Some points, one per row:
[-0.8 -1.9  0.1  1.3 -1.8  2.3 -1.7 -1.0  0.2  0.3]
[ 0.0  0.2 -0.2  0.7 -0.2  0.1  0.2 -0.1 -0.1  0.3]
[ 0.1 -1.3  0.8 -0.6  0.0  2.3 -1.9 -2.6  0.0 -0.4]
[ 2.1  1.2  1.4 -2.8  2.3 -0.8  0.3 -1.1 -0.1 -1.5]
[ 0.4 -0.7  0.7  1.3 -0.6  0.6 -0.4  0.6 -0.8  1.1]
[ 1.6  0.6  1.7 -3.4  2.2  0.3 -0.2 -2.3  0.1 -2.0]
[-0.8 -1.6 -0.3 -0.1 -0.6  2.7 -0.7 -3.8  0.9 -0.5]
[-1.1 -1.6 -0.3  1.5 -1.4  1.3 -0.8 -0.8 -0.1  0.9]
[-0.6 -1.1 -1.2  0.7 -1.1 -0.7  0.4  1.3  0.1  0.6]
[-0.1  0.8 -0.5 -0.4  0.0 -2.0  0.8  2.0  0.4  0.1]
[-0.7 -0.5 -0.9  1.4 -1.2 -0.2  0.3  1.7 -0.2  0.9]
[ 0.0  0.5  0.0 -0.2 -0.1 -1.1 -0.1  1.5 -0.2  0.4]
[ 0.4  1.9  0.4 -1.0  1.2 -2.1  0.8  1.8  0.4 -0.9]
[ 0.1 -1.9  0.6 -0.4 -0.5  2.8 -1.3 -3.2 -0.5 -0.2]
[-2.0  0.3 -0.3  1.1 -1.2 -0.8 -0.7  1.5 -0.2  1.0]
[ 0.8  0.7  1.5 -1.6  2.4  1.0 -0.5 -1.9  0.6 -1.5]
[ 0.5  1.6 -0.5 -0.4  1.5 -2.1  2.1  1.6  0.6 -0.8]
[ 0.6  1.1  0.3 -0.1  1.0 -1.6  0.8  2.1  0.3  0.0]
[ 0.4 -0.6  0.5 -2.0  0.8  1.5 -0.6 -2.8  0.1 -1.1]
16 more points follow, each with its number after it:
[-1.3 -0.8 -1.1  3.1 -1.7  0.0 -0.1  1.8  0.3  1.4] 0
[ 0.0  0.6 -0.2 -0.5  0.3 -1.0  0.2  0.8 -0.6 -0.2] 1
[-0.3 -0.9  0.8 -0.3  0.2  1.7 -0.7 -2.1  0.1 -0.2] 2
[-1.2 -2.1 -0.2  1.0 -1.8  3.1 -1.9 -2.9 -0.6  0.7] 3
[ 1.3  0.1  0.9 -0.7  1.7  0.7  0.2 -1.6  0.2 -1.1] 4
[-0.4  1.8  0.0  0.2  0.4 -2.1  0.1  2.7 -0.4 -0.1] 5
[-0.1  0.8 -1.0  0.8  0.4 -1.4  1.9  1.8  0.5  0.0] 6
[-1.0 -0.7 -0.9  2.8 -1.4 -0.1  1.0  1.0  0.7  1.4] 7
[ 1.1 -1.3  1.1 -1.8  0.6  2.3 -1.1 -3.8  0.1 -0.8] 8
[-0.9  0.0 -1.4  0.6 -0.5 -0.3  0.8  0.2  0.7 -0.1] 9
[ 0.2  0.8 -0.1  0.1  0.0 -1.1  0.3  1.1  0.1 -0.1] 10
[ 0.4  0.2  0.8  1.1 -0.2 -0.7  0.1  1.7 -1.1  1.0] 11
[ 0.3  0.4  1.1 -1.2  1.0 -0.2 -0.3 -0.2  0.2 -0.5] 12
[ 1.1  1.7  0.1 -1.5  1.0 -3.1  0.7  2.9 -0.3 -0.4] 13
[-1.2 -0.7 -1.9  3.7 -2.7 -0.2  0.5  2.0 -0.3  2.2] 14
[-1.9 -0.8 -0.6  2.5 -2.3  0.2 -1.1  1.3 -0.5  1.4] 15
Which of these numbered points is nearest to each point below, ignoring the 2 directions in which the first points spread most? Its number follows each.
[ 1.4  1.5 -0.4 -1.4  1.8 -1.4  2.2  0.4  0.0 -1.2] > 6
[-1.3 -2.2 -1.5  1.6 -2.7  1.3 -0.7 -0.4 -0.1  1.3] > 8
[ 0.5 -0.3  0.4 -1.4  0.1 -0.4 -0.8  0.0 -0.2 -0.4] > 13
[ 0.3  1.1 -0.7  0.2  0.3 -1.9  0.9  2.0  0.1  0.0] > 10
[-0.8  1.0 -0.1  0.9 -0.6 -1.5  0.3  2.4 -0.5  0.2] > 15
[ 1.2  0.9  0.3 -0.8  0.9 -0.4  0.6  0.8 -0.1 -0.7] > 10
[-0.7 -0.3 -0.5  1.4 -0.3  0.3  0.1  0.3  0.8  0.2] > 0
[ 1.0 -0.9  1.1 -2.1  1.0  0.7 -1.0 -1.3  0.0 -0.8] > 13
[-0.7 -0.1 -1.2  2.0 -1.4 -1.4  0.4  2.6 -0.7  1.4] > 1
